The rows of X fall into several groups, and each row is roughly a mix of its group's hidden directions.
X (103 x 11):
[[ -6 -27  61  -1  10 -68   5  29  28  -9   9]
 [  0 -26 -38 -11  -4 -30  63 -39   9 -34  32]
 [ 50 -50 -29   9  20 -44 -16 -12  -3  31 -38]
 [  6 -33   7  10  -2   6  45 -41  26 -10  72]
 [-45 -17  32  11 -41   9 -18 -21 -21  67   7]
 [-15 -54 -37 -15 -16   5  53  16   2  47  28]
 [ -8 -21 -33   6  44  66 -15 -32   0 -41   6]
 [-19   9 -37 -32 -32  -5 -21 -52  29 -45  33]
 [ 32  13  17  -7 -14  67  25  25  58   3  10]
 [ 13 -27  39  -3 -74  -3  21  11 -30 -31  27]
 [  9 -22 -28 -28  -1  29  23  11 -34  73 -30]
 [ 42  52 -37  -8   8 -35 -40  15 -20  19 -35]
 [ 39  22  12  19  49  15 -52  20  23 -28 -37]
 [-31 -18 -27 -13 -43 -36  25 -18 -47  48 -10]
 [ 28 -51 -21 -17   4 -15  41  10  55 -25 -34]
 [ 16 -25 -32 -18 -30 -36 -58   3   0 -24  51]
 [-59  12  10   9   7 -44   9 -38 -44 -24  33]
 [  9  43  10   1  73   3  20  -1  55  -8  -6]
 [-39 -10   3 -35  39 -19  74   8 -20 -12   9]
 [ 33  10  46 -40  58  10 -35 -22   6   2 -29]
 [-21 -50  41 -15  -1  27  -3  31  45 -39 -30]
 [-40  14 -51  41 -65 -12  -2  11 -11   8  13]
 [-10 -23 -41 -34 -11 -18  59  36 -33 -29  20]
 [-51  46 -12   1  18  20 -28  -3  32 -38  46]
 [-31 -68  -1 -38 -18  40 -27  -4  -4 -21 -28]
 [ 11 -91 -30   1   8  -3  34  -3  22   6   4]
 [ 21  55  32  31 -13 -25 -24 -32 -28 -45 -18]
 [ 13  11  13 -23  21   2  -4  19  83 -24 -41]
 [ 28  -3  54  -8  61   6 -38 -15  15  28 -27]
 [-16  32 -34 -11  36 -28  78  -5   6   5  -1]
 [ 27 -20  55 -23  10  21  -4   9 -63   9 -40]
 [ 26  26 -63  -9 -51  -7   9  19  33  19  32]
 [ 10 -15  33  33  51  16  -3 -26 -49 -48 -15]
 [ 18  22 -21 -15 -37 -26 -40  21 -29  35 -58]
 [-12   3 -18 -33 -39  -3  54   3  70   3   6]
 [ 17  49 -12  25  35  22 -22   1  13 -37  62]
 [-10 -30  13  31 -48  57  40   8 -32   0 -26]
 [ 32 -22  49   1  45  13  54  15 -36  10  16]
 [ -3   3   0 -59  50  -9  43  41  -3 -34 -14]
 [-48   2  42  16  25  -1 -24  21 -35  19  59]
 [ 38  24  41 -20   3  72  19  18  25   0  19]
 [ 15 -10  -4 -44   8 -28 -23  43  19 -40 -59]
 [ 19  23  -5 -17  10   4  43  50 -57  -7 -45]
 [ 37 -19 -31  14  34   7 -53  -9  51 -31 -24]
 [ 46 -25  -3  13  18 -22  -5 -53  36  18 -52]
 [-11  21  17  -3 -22 -46  26 -13 -61  47 -26]
 [ -7  -8  -8 -11  65  21 -12   2  40  23 -61]
 [ 42  15  37 -46  57  22  -4 -19  25  -4 -26]
 [ -9 -50  14  -8  53 -47 -26   6  35   5 -33]
 [-32 -12 -61  -4  27 -30 -40 -14  -3  11  51]
 [ 28 -15 -35  11  -4 -45   5  28  68  33  12]
 [  0 -43 -26   5  33  34 -41 -23  21 -58  10]
 [-26  -4 -31   8 -36   3  60   8   0 -22  62]
 [-18  21  59   2  58 -47   9  12  17  10 -24]
 [  2  20 -46  13 -14  63  32 -12  -9 -10  52]
 [ 15 -21  23  39 -30  10 -55 -57 -28 -11  11]
 [ -8 -16 -42 -44 -24 -46  25  -3   4 -18  57]
 [  6  13  -6 -32  35 -68  -4 -52 -16 -26  17]
 [-43 -37  -3  13  -7 -27  62 -16  51  -8 -10]
 [ 19  23  -9   7 -11  45 -57  -8  29 -61  -5]
 [-23 -42   8 -18  56 -57  17 -16 -25 -18  22]
 [ 14  22 -33  -2 -58 -21 -32 -26  26  43  34]
 [-21  39 -37  28 -61   7 -31  23 -22  15 -29]
 [-28  36  48 -15  -7  51  56  22  -5  11  -4]
 [ -9 -31  -3  -2  23 -11 -70  44 -22  -5  44]
 [ -8 -33 -20 -20 -91 -15  -4 -13   2   5  14]
 [-21 -28  34 -24  25 -13 -16  37  65   4 -35]
 [-22 -32  16 -34 -12 -42  11  23 -35  64 -13]
 [-18   8 -45 -41   0 -30  26  62 -18  27  20]
 [  9 -70 -31  21 -27 -30  23 -17  44 -16  -1]
 [ 33 -48 -19  21 -33 -46 -18 -40 -17 -25 -27]
 [ 19  34   0   8   3  42  48 -14  63  25  21]
 [ 12   1 -37   0  11 -47 -66  15  19   6  47]
 [-28 -36 -18  41 -32 -42 -31 -38 -25   2  33]
 [ 25 -11  -8  -9  40 -42 -52  -6 -39 -49  12]
 [ 39  -9  -5  -2  25   7  -9  27  -2 -75 -46]
 [ 35  47  34 -38  27  54  29   2 -13  -7  15]
 [ 23  -3  38 -37  12  28  23  -8 -48 -36  50]
 [  1  28  -5  26   9  43  -1  62 -10  50 -34]
 [ 31  24   2  28  29 -47 -54 -31   2 -31 -27]
 [ -8  10 -13  -1  -7  -6  67  -3 -29  69 -22]
 [ 30  38  57 -29  35  48 -19   6 -25   7   3]
 [  1  -9   8 -21 -49  58 -24 -14 -50 -32 -18]
 [-25  24 -52  41 -54   3  42  15   9  16  15]
 [-11 -31   9  -2 -49 -25 -38 -59  -7   3  43]
 [-23  37 -47 -11  -7 -31 -73 -13  -6  16  -5]
 [ 36  67   0  -5  13  40  45 -21   2  27 -11]
 [  1  -6 -42   3  12  20 -60 -36  21 -31 -48]
 [ 46  17  -6  54 -12  29   0 -38 -46 -21 -25]
 [ 31 -50  -2  30  11 -40 -13 -55  15  18 -33]
 [-18  21  -7   7  33 -17  47 -33 -57  28  36]
 [ 10  -4  47 -39  50  -2 -45  13 -42 -14 -22]
 [-12 -33   3 -50  20 -56   8 -20  -4 -56  12]
 [-12 -35   5   4  54  24 -20 -33  20 -43 -48]
 [  7  17 -28  38 -17  12  25 -37 -45  26  57]
 [-38  -9  10  -4 -19 -16  46 -52 -46  31  28]
 [ 14 -19 -16  -2  17  52 -44  -7  47 -44 -31]
 [  6 -41  -1  33  -9  -6  22 -52  48  11  49]
 [  0  43 -41   5  -3 -33 -13 -18 -27  18 -69]
 [-16 -19   2 -28 -23 -39  34 -33 -67  -9 -27]
 [  3  12 -51  -4  63  18 -22   5  33  43 -20]
 [-52 -20  15 -29 -45  -3  -6  19  28  60   6]
 [  0  20   2 -15 -33  50  38  57 -24 -25  29]]
Here is one row of each group, with its name. Which group are the others in?
[ 31   4  21  11  22 -13  -4  45  78 -13  22] => R
[ 35 -32  63   5  45  12  28   8 -34  11  19] => G
[ -2 -14  -5  23  20  -8 -14 -37 -19 -15  87] => H

[ 19 -47  -7  -7  -7 -36  20 -22 -67 -39   5] => G
[ 16  -8  16  11  72   8  -4  -1  22 -65  16] => H
[ 14 -32  -6   9 -71  -9   3 -28 -50 -30  17] => R
[ 44  24 -33  29  22  -5 -49  -1  46 -32  24] => R
[ 22   9 -50 -23 -27 -44   3  11 -66  -5 -13] => H
[ 61 -30  20   4  14  10 -10 -22  45  16 -52] => G
[-13  15   0   0  12  70   0 -20  29 -31 -57] => R
[-29 -15  38 -42  53 -36  11 -18  35 -29  -7] => H
[ 9 71  8  3  9 27 36 37 14 40 22] => R
[  0  27  31  25  43   7 -22 -34  41  57   5] => G
[-18   1  20 -32  58 -41 -47 -16 -36  -8 -19] => G
